In the rows, 128 means zero.
A single turn carries every row of the set below to another of its rows. Some are shown first; where does it send the rows asked next?
k_91: [ 85 130 123 154 110 131 128 112 127 118 140 137 132 131 124 123 141 135
 108 102 139 168 142 152 126 138 110 105]
k_665: [114 133 112 148 147 117 138 101 161 120 146 129 131 134 132 124 143 108
 108 125 140  87 114 119 113 148 108  99]
k_403: [128 145 129 159 136 129 140 126 164 121 149 141 111 116 127 110 143 115
  86 118 137 104 126 123 143 153  91  87]
k_488: [111 130 120 160 140 118 147 108 158 128 173 134 119 123 109 104 159 115
 103 112 139 122 129  98 119 134 101 102]
k_780: [141 162 143 141 109 124 128 139 144  91 131 132 151 120 148 141 130 115
 111 117 158 112 145 113 102 154 112 123]
k_370: [161 114 143 144 117 109 116 105 145 129 135 138 130 120 145 129 141 143
 107 106 147 168 128 156 120 152 116 125]
k_308: [122  95  88 145 105 126 123 117 141 108 135 141 132 138 145 119 138 124
 113 106 145 141 167 109 160 155 104 145]
k_288: [127 127 134 160 118 122 137 122 133 159 143 148 107 138 112 118 155 136
 119  94 145 108 160 154 152 138 102 153]
k_904: [155 105 140 165 118 115 149 112 138 150 151 139 114 146 126 140 140 135
 102  98 149 103 150 146 152 135 124 128]
k_153: [127 130 133 157 110 111 123  99 140 126 138 135 120 140 117 119 138 135
 113 117 142  88 150 173 147 144 113 151]
k_578: [ 95 123 137 165 123 126 153 112 128 147 112 127 134 147 137 133 153 112
 129 117 141 158 141 131 132 155 110 116]
k_898: [150 137 133 127 128 151 112 139 121 102 152 153 125 124 122 105 127 102
 118 107 125 158 158 130 112 133  94 124]
k_994: [ 96 146 134 139 143 119 131 111 146 138 150 139 112 129 123  99 140  98
 114 118 126 105 125 113 130 158  84 111]
k_962: [155 118 149 133 127 105 116 123 126 140 148 146 131 107 142 127 140 120
 124  86 144 159 131 146 134 152 102 142]
k_777: [143 139  93 137 116 119 143 137 133 122 148 137 129 147 105 122 141 108
 120 131 139 164 131 129 166 134 102 121]
k_737: [136 108  99 139 106 117 108 133 137 135 145 145 123 159  92 116 150 144
 123 126 148 134 152 128 148 129  97 132]
k_82: [101 104 133 166 101 131 143 110 122  99 157 137 128 116 114 106 147 120
 107 120 151 105 134 115  94 139 100 125]
k_24: [121  93  96 140 105 119 122 109 139 110 130 138 133 146 149 117 128 116
 114 114 140 138 164 109 162 161 105 144]
k_219: [138 126 135 120 111 134 137 111 130 142 165 152 122 140  97  97 130 114
 120 111 132 132 167 131 102 115  99 123]
k_694: [124  98  94 143 103 124 120 117 142 101 133 139 134 135 147 116 131 118
 111 111 141 135 165 113 167 159 103 144]
k_629: [147 123 133 142 128 100 124 124 141 131 111 144 140 117 144 136 149 119
 130 110 152 149 125 164 124 151 103 149]
k_554: [168 148 105 142 120 131 132 121 137 127 143 115 128 140 130 118 144 102
 134 140 133 129 133 118 174 164 108 134]
k_186: [119 143 136 151 112 120 149 105 127 101 168 119 158 111 115 125 136 110
 108 121 143 113 119 124 105 152 138 123]
k_870: [132 162 147 154 119 155 150 137 123 141 148 135 128 100 136 122 145 110
 107 103 141 113 133 118 130 177 112 122]
k_513: [143 130 143 134 116 130 153 115 138 152 139 143 124 142 101  95 146  99
 136 130 134 125 171 122 111 127  92 139]
k_224: [134 125 149 162 119 118 134 120 123 102 159 117 150 103 143 134 130  93
 117 101 137 118 136 138 162 157 116 118]
k_942: [135 132 126 169 123 146 119 102 135 116 158 107 146 102 153 132 157 126
 130  96 144 109 147 129 135 163 125 128]
k_59: [111 160 152 134 110 124 134 140 129 123 136 145 135 131 132 125 138 118
 120 106 150 152 154  94  95 147 101 127]
k_324: [157 130 132 131 135 133 128 138 129  92 119 146 143 138 134 126 121  80
 123 134 130 135 142 142 114 140 100 125]
k_49: [176 133 126 137 111 149 134 106 155 127 134 135 128 136 128 116 133 121
 113 132 142  89 160 148 105 137 111 114]
k_66: [158 136  80 127 121 130 117 118 129 111 176 126 137 134 121 131 135 121
 124 111 139 131 128 127 151 138 119 122]
k_659: [138 146  85 126 120 140 120 102 130 141 143 123 123 162 126 121 142 128
 135 132 133 149 133 122 139 155 114 127]
k_2: [125 106 145 154 110  96 137  87 132 139 160 133 119 157 107 119 133 132
 112 113 138 117 149 148 138 132 127 140]
k_808: [104 113 126 158 110 145 139 120 121 116 130 142 124 121 138 123 142 116
 113 118 150  79 127 125  95 157  95 123]
k_748: [128  91  91 142 108 124 124 112 141 111 135 136 135 142 153 125 134 119
 116 108 145 133 165 105 159 160 109 143]
k_287: [110 111 154 157 107 146 147 125 111 135 139 145 108 121 136 109 137 109
 108 112 140 103 137 106 114 164  85 117]
k_590: [124 137 145 163 111 134 175 126 131 133 148 135 133 127 116 128 144 119
  91 118 146 152 125 112 117 153 128  99]
k_369: [ 89 166 125 139 115 141 140 118 124 127 128 138 138 122 120 122 140 117
 115 120 139 119 121 143 101 166 114 128]
k_271: [166 111 118 142 104 113 104 134 138 117 151 132 128 143 107 117 135 126
 116 134 143 105 148 129 173 149 100 132]
k_412: [125 102 150 173  95 137 154 121 128 105 143 140 116 118 128 111 135 117
  85 125 147 110 132 116 118 152  99 101]
k_469: [113 156 154 139 106 116 136 129 135 111 139 138 141 134 125 120 139 118
 118 116 151 155 153  93  92 143 107 129]
k_712: [175 129 119 148 131 164 120 123 144 105 135 137 129 133 137 120 145 124
 111 123 137 149 157 124  95 138 115 114]
k_280: [138 106 119 132 110 112 114 122 132 151 132 138 120 175 106 118 138 129
 127 137 139 130 147 119 154 148  98 130]
k_519: [175 126 130 134 113 129 150 132 147 118 137 148 134 130 120 124 122 100
 105 126 143  94 154 153 124 125 102 110]
k_707: [158 120 134 144 139 139 135 116 132 113 132 130 141 143 127 114 149  91
 142 136 132 150 157 107  96 138 111 141]
k_110: [151 158 152 146 108 128 131 137 145  99 137 132 143 121 152 141 129 120
 102 114 157 122 146 104 105 158 116 113]
k_485: [153 119 144 150 122 100 116  98 144 127 141 126 141 109 135 115 157 129
 135 113 147 158 135 143 117 152 115 159]
k_965: [167 105 103 136 116 123 103 123 137 134 152 130 132 151 119 132 143 136
 128 123 149  93 146 118 151 147 109 134]

k_780 turns into k_59
k_488 turns into k_665
k_370 turns into k_485
Now these:
k_24 turns into k_694
k_369 turns into k_870
k_554 turns into k_777
k_898 turns into k_712
k_965 turns into k_280
k_288 turns into k_904
k_82 turns into k_808
k_219 turns into k_49
k_942 turns into k_578

A single turn carries every row of the set below to another of its rows. Some are shown first; where does it send the rows asked next?
k_41: [ 96 118 106 162 109 156 120 150 121 105 102 132 151 138 144  89 108 135
 141 131 131 123 108 120 124 175  95 139 131 115 128 135 133]
k_147: [111 151 118 136 128 114 109 116 165 117 120 128 140 120 122 140 116 129
 114 136 104 141 111 136 102 127 122 124 134 109 126  88 123]
k_575: [125 155 145 184 137 147 123 175 131 123 101 124 145 121 123 137 135 155
 110 108 112 126 139 156 138 123 101 128 121  92 140 137 124]
k_272: [114 109 117 133 116 151 134 137 151 127 136 122 148 141 117 119 121 142
 126 116 106 115  93 139 114 122 102 127 118 131 163 138 102]
k_162: [112 142 157 147  94 120 131 158 119 100 120 132 130 113 131 134 120 156
 132 135 108 126 153 138 111 129 103 118 111 141 149 117 146]
k_685: [126 124 124 156 139 139 121 159 166 111 124 151 115 112 150 132 136 121
 141 144 117 145 139 156  99 118  87 153 107 107 163 118 121]
k_839: [106 133  98 156 166 137 124 160 173 116 116 150 120 108 133 140 133 150
 132 136 136 142 134 150 122 114  84 135 121  95 160 125 131]
k_875: [ 85 147  90 172 120 165 105 139 160 113  90 146 142 106 131 112 101 148
 110 124 136 133 117 128 130 128 103 137 119 129 101  94 127]
k_194: [ 89 149  89 174 125 169 104 134 172 115  85 155 149 114 138 119 112 151
 121 113 143 139 118 133 128 127  96 129 122 107 126  93 124]
k_169: [112 113 119 124 112 145 136 118 145 123 134 126 139 136 127 108 128 140
 130 117 121 134  95 139  98 126 110 122 120 135 155 143 113]
k_382: [141 141 114 142 131 133 127 152 163 102  80 155 156 118 141 151 125 146
 123 143 123 171 165 123 125 133 119 144 138 126 129 120 145]
k_921: [121 141 129 160 102 170 126 144 169 117 120 161 156 123 108 123  78 143
 149 131 110 123 131 123 141 126  96 148 121 106 155 157 114]
k_165: [107 116 143 149 102 126 138 172 138 121 114 167 118 117 125 120 108 156
 132 126 104 115 155 139 113 153 102 135 117 137 161 117 139]
k_833: [123 152 127 142 131 113 119 120 148 113 116 130 126 113 121 130 124 126
 115 138 111 143 115 141 109 132 134 108 116 118 123  86 133]
k_924: [131 127 130 135 130 122 121 139 155 151 103 141 154 130 137 136 120 170
 138 122 136 146 156 166 125 103 104 142 116 113 153 135 131]
k_176: [107 156 115 135 126 118 114 115 166 110 120 127 140 122 122 137 115 127
 114 127 113 141 111 133 105 121 130 121 138 115 127  87 128]
k_127: [134 148 136 136 122 148 112 158 167  86  86 167 142  79 108 111 139 136
 149 113 115 143 128 132 114 135 106 153 131 107 135 110 136]
k_172: [137 128 130 145 109 156 142 127 173 100  80 139 162 138 123 150 119 163
 120 114 122 137 145 127 134 131  92 132 131 100 153 141 161]
k_317: [100 113 109 164 111 156 123 151 120 101 107 135 152 135 142  88 109 136
 133 128 137 117 108 117 126 170 102 131 130 119 124 136 124]
k_201: [125 150 133 151 138 137 142 130 142 112  78 134 151 117 123 119 137 140
 144 131 141 156 147 156 159 130 105 128  98 106 142 149 141]
k_234: [131 133 137 143 119 153 127 140 138  90  67 151 142  86 120 121 139 132
 127 118 132 133 140 122 109 144 121 172 125 102 122 123 143]
k_565: [115 108 121 125 112 138 133 123 147 117 127 135 138 143 123 111 127 141
 131 115 120 126  90 142  98 126 109 125 118 142 153 145 113]
k_442: [148 149 100 162 108 177 113 177 149 111 100 156 160 124 129 136 119 170
 121 127 119 136 127 126 126 114  96 162 122 116 128 151 138]
k_742: [118 154 125 139 104 165 114 148 162 114 107 158 148 108 114 128  85 146
 163 142 121  94 130 131 134 142  91 164 107 114 145 129 138]
k_964: [102 123 113 161 105 149 127 148 131 100  97 131 156 130 136  93 115 121
 139 121 134 120 117 108 119 172 106 141 122 133 115 144 148]
k_259: [140 157 129 143 110 112 129 176 116 122 102 144 150 129 126 120 123 163
 145 127 116 115 137 138 129 136 120 135 118 108 133 165 122]
k_35: [ 90 152  96 175 127 166 102 139 156 111  88 156 141 110 126 115 106 149
 118 119 136 135 118 136 127 129 107 135 118 135 105  91 127]
k_268: [122 156 127 167 120 148 140 161 161 106 104 146 146 127 121 161 126 146
 103 139  99 126 141 118 120 125 115 131  93 125 123 163 142]

k_575 turns into k_268
k_147 turns into k_565
Now these:
k_127 turns into k_685
k_964 turns into k_194
k_875 turns into k_176
k_382 turns into k_924
k_839 turns into k_162

